Each path is a new rotation, seen through one point. The rows after it are directions, each followed by how far the rotation turns it, in deg/step (0 if it stays put).
Each turn is a multiple of 5 degrees from 10 to 175, or 0.
Each row of a path follows its step; steps can be skipped.
path 1
step 0: [  0  -1  -9  -6  -4   5 -17   9  -1   2 -23 -11   8   1  10   5   8   3
  -2  13  -4   2   9  -6 -15  23  -6   5   7  11 -21   1   7   5   2  -7
   6  -4  -6  11   3   0   3  -4   6   2 -13   1  10   1   9  -3 -14]
step 1: [ -9   3   6  16 -10   3  -6 -10   2   1   5  -8   2  -2   2   3  -8   7
   9 -30   1  -5   6  12   2   6  -4  -2   0   2 -16   6   1 -10  -4   1
  15   3   7   6   8  -8  -6   6   1 -19  -2   3   5  11  22   7  -6]
step 2: [ -7  17   7   9   4  -7   9  -4  -5  14   4  14   3  -1   9  -9   3   7
 -11  -2   0  -4  -3  -6   3   2  11 -10   7   7  14 -23   8  -1   5   3
  -6  -8   9   4  -4   3  -8  -2 -17  -7  -3 -16   5  11  20   0   4]
step 3: [  2   3   5  -2 -10   1   9   9  -6  -4   3   0   1   1  -8  17  14  12
   4   8 -15 -13  -2  14   2   3  12 -22 -10   2   6  -7  16  -9   2  -5
 -10   4  -2  -3 -12  -7  -9  -9   0   4  -7   6 -10 -16  -4   6  15]
step 4: [ -6  -8 -11 -12  -5   5  -8  -7  -4   2 -11  -8  -5  -1   0  17   1  -5
  -3  22 -14  -4   8   4  -5   1 -20   1  -6  11   1   3   3  12 -17   7
 -17  -2  10   9  16  -1  -3  -7  -4   7 -12  -4  -9   6   1   8  -6]
step 5: [ -5 -11  -1  -9  -7  -9   3   9  -5  12  -4  -1   7   6   2   1  -8  -6
  19 -11  -6  -2   8   3   5  -2 -14  -9  -6   6 -25   6   0   4  -4   9
   9   2   9  -6  -5  17 -11   6  -9  -6  11  17   7  15   6   2  -8]
step 6: [ -6  10  -1   0  13 -14  -3   9   8  -1   5  18  -2  -2  -4  -3  -5   6
   2   8   3   5  -1   8   7   9  19   8  10  16  -3   0   4   8   3  -6
  22  -9   8  -4  -7   2 -13  -3 -10  -5 -10 -10   2   8  10   1 -20]
step 7: [ 10  -2  10  12  -3  12  -8   1  -8 -11  -4  11  22  -1   1   3  12  10
   5  -1   5   6  -3   7  -3  -4  10 -16  -6   6  -4  -5   4   0  -9 -18
   7   3   5   2  -3  -2  -2   2   2   0 -14  -8  13 -19   9  19   9]
step 8: [ -7   7  -2   6  -6   9  -5  -2  -6 -14   0 -14  -1  11  12   1   5  -2
  11   5   0   1  16   9 -11  -1 -12   8   5  -4   7 -25  16  -2 -16   1
 -11  -7  -6  -1   6  -8   1 -15  -3   0 -15  -4   4  14   6   5   5]
step 10: [ 10   8 -13   4   2  -7   0   8   7  18  -5  15   2  -2  -2  20 -10  12
   8   0 -10 -13   0 -12  11  15   9  -1  11  -3   8   2   6  13   1  -1
   3  11   4   3   0  10   0  -8 -12   6  -9   1 -14  10   4   2 -11]
step 11: [ -5  -8  -6 -13  -1   5  -7   7 -16   2  -8   0  17 -18   0  11  -3   0
   6  -2  -2   9 -10   4   0   7  12 -12  -3 -10  -9  14   8   8 -15   0
   5   0  16  -1 -17 -13  -5   5  -2  -4  -7 -12  -4  -5  12  -1  12]
step 12: [-17  -8   9  -9 -12 -11  -6   9   2  -5   1  -8   0   6  -2  -3  13  -8
  -8  -1  -3   0   0   9   9   8 -10  11   1   3  -2  -2   4   0 -12  -9
  -2   5  -1 -11   3   3  -5 -11  -3   7 -11 -22  24  16  15   9   6]
[ 0  1  1  0 -2  1 -2  3 -2 -2 -2  1  1 -2  4 -1  1  5  2 -4  1  2  0 -3
 -1  1  1  1  2 -4  1 -6  0 -4 -4  0  2  5 -3  4  0 -2  3  3  4  5  0  0
 -3  2  2 -3 -6] => 40
[-1  3  0 -4  5  3  1 -6  1 -1 -3  2  0  0  0  1  0 -1  2 -4  1 -2  4 -3
  3  1 -1  1  0 -2 -6  0  2  4  7  1  1  1 -1 -3  0  3 -2  2  2 -2  0 -2
 -6 -1  4  1 -3] => 80
[-2 -5  3 -3  2 -2  2  3 -3  4 -2  1 -2 -1 -1  5  4 -5  3  2  1  0 -1 -1
  3 -1  1  0 -2 -1  0  2 -4 -2 -4  2  1  3  2  1  1  2 -2 -6 -1  3  2 -2
 -7  0  0 -4  1] => 55
path 2
step 0: [-15   9   6  -7   6   5   5  11  -1 -13 -16   7 -15  10   8 -12  14   1
   2  -7  15   1   8  -9   8  -2   8  -7   2   2  -1   5 -15  -2  -3  -3
 -12 -15  15  -9 -13  -2  -2  -1 -19 -10  11  11   0  -3 -12  12  12]
step 1: [ -6   8 -22   9  -6  12  -2   8  -2  15 -24  -1  -2   3   6 -10  10  -5
 -13  -1   4   5  -2   9  -8  -5   1   5  -7  -5  10  -9 -16 -23  -4   9
  12  10   7 -18   3   4  -4   2   1   0   0  -7 -14  -6   7   2 -10]
step 2: [  3  11 -13  -6  -5 -10 -12   8   3  -7  -5  11  -4  -1  -8  -2  22  -7
  -9   6  11   3 -14  -7  16  10  -2 -17 -17   2  -3  13  -1   3  -2  21
 -19  -3  12   1  -1   5  -5   6   9  -1   5   3   8  -7   3  18  -2]
step 4: [ -3  15   4 -15  -2  -7  -5 -11 -12  15   4   9   1 -13   0 -28   0  -2
  -5   0  11  18 -13  -5   3 -12 -10  -1 -25  -3  -3  -7 -15   1   7  10
  -6   0  -4  -6  -1   5   2  -2  -4 -17   1   1  -1  -1   2   5  12]
step 5: [ -6  -3   4   4 -16   5  13   2  13  13   6 -13 -14  19  -6 -12  -7   4
  -3   3 -13   3 -12  -1  -8   1 -10 -11 -17  -6   8   0   3   1   2  15
  -1  14   7  -4   1  -9  -8  10  16  -2   7  12  13 -20   6   2  -8]
step 6: [ -2  -2  -4   6   4  -6  -1   0   2  20   0   6 -14 -12 -12  -4 -13  -1
  -3  -7  11   3  -9  -5  -3   1  -9  -9  13  14 -12  -1  -9  11  -2   0
 -17  -3  -6  -2  13  13  -6  -3  -5 -25 -10  13  21  -9  -8   8  -2]
step 7: [ -5   2  -5  -1  -5  14  13  11  -7  11   9 -12 -11   7  16 -17   8  -5
   6   0  -2   6  -3   9  -1 -17 -22   6   9 -13   6   0  -3   9   5  -6
   4   3  13  13   6   1   9 -14  -6  -7   8  17   6 -12   7   5  10]
step 8: [-16   4  -4  -6   9  -1   2  -3   5  -8  -1  -4  -9   8 -10 -24  -2   3
  -1  -9  -2  -2   0   6   9   6   5 -10   8 -10  10 -10 -31  -5 -12  -3
  -1   3   4  -2   3  10   9  15   5 -21  -4   7   7  -5 -16   8  -9]
step 9: [ 10   4 -15  14 -11   8  -4  19  12   9 -19   3 -16   0  17   0   5  -2
  11 -10   5   5  -1  19   5   8  -4 -12   4   5   7  18  -5  -1   3  10
  11  13   3   3   8   3   5 -13   8 -13   2   8   5   0  -4  -1  -9]
step 10: [  1  -3 -11  16   8 -12  -2   7   1 -10  15   1   8  -1   8 -13  19  -7
 -17  -3  19  -1  -5  -3  15  -8   5  11  14  -8   6  11  -4   4   3   8
 -13   1  15   1   8  15   6  12  -4 -16   9  -1   5  -4  -8   1  -5]
step 11: [-18   4   0 -15   4   4  -6   6  10   6  -3  18  -5   1  20 -12   5  -4
   7   1  14  -2  10  11   7  -4   4 -10  -7 -11   1  13  -8   1   4   1
  20   2   9 -24   0 -11   3   9   2  -5  10   6   6  -9   3 -17   7]
step 12: [ 10 -12  -9  17   5  -2   7   0  13   1   3   5   3  -6  13 -14   4   5
 -11  -3   9  21 -13   0  -1 -15   4 -16 -22   6   4  -2 -12  -2  -5  16
  -2   6  -2 -10 -12   9   0  15   2 -11 -11  -4 -12  -1  -2   0 -10]
[-2  3 -4  1 -4  3  0 -7  8  1  1 -3 -5  0  2 -2  0  1 -5 -1  4  0  4  0
  1 -1 -1 -2  0 -2 -2  1  0  3 -1 -5 -3  0  0 -1  1  1  1 -2  4 -1  2 -4
 -3  1  1  2  2] => 0
[ 2 -1  3 -1 -3 -2  1  3  0 -3  0 -4 -2 -2  3  6  4 -5  0 -2 -1  4 -1 -2
  1 -1 -2  1 -6 -6 -2 -1 -1  3 -1  0 -3  4  0  0  4  1  4  1 -2  2 -3  3
 -4 -1 -3  0  0] => 140
[-2  0  4  0  5  4 -1 -3 -5  2  5  3  0  4  5  1  3  0  5  1  0  1  3  3
  1 -1 -4  2 -3  2 -2  0 -4  2 -6 -4  0  1  0  0 -3  0  2  4 -1 -1  1 -3
  0  0  1  2  1] => 95
path 3
step 0: [  0  -1   0  -5   4  -3  -5   2  -7   3  -5   9  -5  -7  12   9  -9   3
   5   1  14   2  -8   7   2  -4 -14   2   7  16  12 -13   4   1 -24  -2
  -3  -9   5  -9  -8 -17  20   0 -16 -16  -2 -12  -7  -3 -20 -14  -6]
step 1: [ -2   1  13   3  -1   7 -10  -7   2  -9  22  -2  -6   9  26 -12   6   1
  -2   9   2  25  -4  10   7   2   1  -6  10  16 -16   9   1   0  -1  -9
   1  -1  -3   1   4   9  -2 -16  -2   7   5  21  -7  12   1   6   7]
step 2: [  4  -1  -5   9   4   4  -3   0  -8   6  -2 -20  17   7   8  15 -15   7
   1  11  -5 -11   2  10  -1   0 -10  21   2 -10  -7 -12   5  13  -8 -13
   8   4  12  -5  -3   5   5  11 -15  17  14  -7   2  -7   8  -9  12]
step 3: [ -5 -10   5  10 -19   6   4  -6  -8  -6   6   7 -19   1   6  10  -5  17
  -1  -3   5   2  -6   4   2  -1  11  -7   2  13  20 -11  12   2 -16  -9
  -3   5 -24  -8  -6 -19  11  -5  -5   9 -13  -4   1  -1   1   9  -1]
step 4: [  1  -1   2   9  10  17  -2  -2  -7 -12  -2  -4   8   3  17  -8 -10 -11
   3  17 -10  18  12  -8  13  -3   6 -13  13  13 -12  -2  -2   1  15  -2
  17  -5  -5   4  11   4   3   9  -5   9   0   3  10   5   5 -18 -16]
step 6: [-13 -22   1  -4 -19  26   1  -1   4  -1  11   7  -4   8  12  12   4  18
   4  13   1   6   6 -12  -6  -4   0 -21   3  -5   8   6   3   5  12  -4
  -6  -4   4  -6   1  -4   6 -10   6   5   2   3   9  -4  10  18   0]
step 7: [ 15   2   1   5   3   6  -1 -16   2  -7 -18 -11   1 -16  -5   4 -14  11
  -1  10   3  11  24   3   7   1   1   4  -2   3 -10  -3   1 -15  16  -4
   4  -7   3  -1   5  -7  -7  27  -3  -2 -11  -1  11 -10   6 -12  10]
step 8: [  8  -1   3  -4 -12  -4   9  -4  -2   1  -8  13  -3  13  -6   7  -3   3
 -11   4   8  -1  -8  11 -11  12  14  -7  13  11   0  -6  12  25  -1  10
  -3 -12  -8  -2  13   6   6  -8  -1 -28  -1  -6   8 -16  -8   3  -2]
step 9: [  4  -2   0   4   2  23  -1  -3  15  -7  -2  -5   7 -12  -8  -9  11   8
   4   8  13  11  -8  -4   1 -16 -14 -11   3  -4   7  13  20  -4  10   3
  13  -8   8  13  18   7   2  -5   2   6  13  11   5   3  14   8   0]
step 10: [  3 -14   2  -7   3  -8   5 -22  -4   3 -30  -6   4   5   4  12  -2  -8
   7   4   1   1  11  20 -24  -1  -6  17 -15  -4   5   6  -3  -3   0   4
  -5  -6  -1  -4  15  -2  -6   6  -7   3 -13  -6  -4  -9   6  -1   9]
step 11: [ -3   2  12   1   1  -9  26  -1   1 -12  13  27   9   3  10  -9  10  15
  -6  -4   6  -5  -7  11  -4  -1  -4 -17   2   0  13  -7   8   0  14  -8
  -3 -10   2   3   0  -6  15   1 -12 -20  -7   2   8  -5   3   2  -2]
step 12: [ 12   7  -7   4  20  18 -19  -2   1   4  -8   2  10  -7  -3  -7  10  -9
   2   8   9   3   6  10   3  -4  -9   8   5  19  -4  17   3 -11   4 -14
 -15   4   0  14  19  -5   9  -1  -6   0  13  12  -1 -10  -5  -6  -1]
[ 4  0  1 -1  0  1  4  3  1 -2  0 -5  5  0  2 -6  6 -1  3  4  4 -2  2 -5
  5 -3  4  0  2 -3 -2 -2  1  0  4 -2 -1 -1  0 -3 -2  1  3 -2 -1  1 -1 -2
  0  3  2  1  0] => 145
[-1  5  4 -2  0 -1  1 -2  2  0  2  0  1  1  2  4 -2 -2  0  2  6  0 -2  0
  0  0  3 -8  3 -3  4  4 -1 -3 -3 -2  1  6 -1  0 -1 -2 -2  1 -2 -1  4 -1
  1 -1 -1  5 -3] => 135
[ 5  0  0 -3  2  3  1 -2  2 -3 -1 -3 -1 -2  0  3 -3 -6 -4 -1  2 -3  3  2
  2  2 -1  1 -5  3 -3  0 -2  2  1 -3  2  4  6  3  1  3  1  1  0  4 -5 -1
  0  3  0  4 -3] => 135
[-1 -1  3 -3 -3 -1 -1  2 -2  0 -4  1  0 -1 -1  0  2  3 -4  1  1 -3 -2  2
  0  3  0  2  0 -3  6  2 -1  8  0  1  1  0 -2 -2 -5  0  3  2 -4 -4 -2 -3
  0  6 -5  1  1] => 135
[ 3 -2  0  4  2 -4  0  2  2  1  1 -4  2 -4 -1  2  1  3 -3  0  1  1  2 -2
  2  8 -6 -1  1  2  2  2  1 -4 -1  5 -2 -1 -3  0 -1  1 -2 -4 -7  3 -2  0
  1 -1  0  2 -2] => 160
[-6 -1  0  6  3  1  2  4  0 -2  2 -1  3  1  0  0 -3  1  1  0  2  0  1 -3
 -3 -2  1 -5 -3 -1  1 -1  1  1  0  3  3 -2  7  2 -2  6  2  3 -2  0 -1 -1
  0 -2 -6 -3  1] => 160
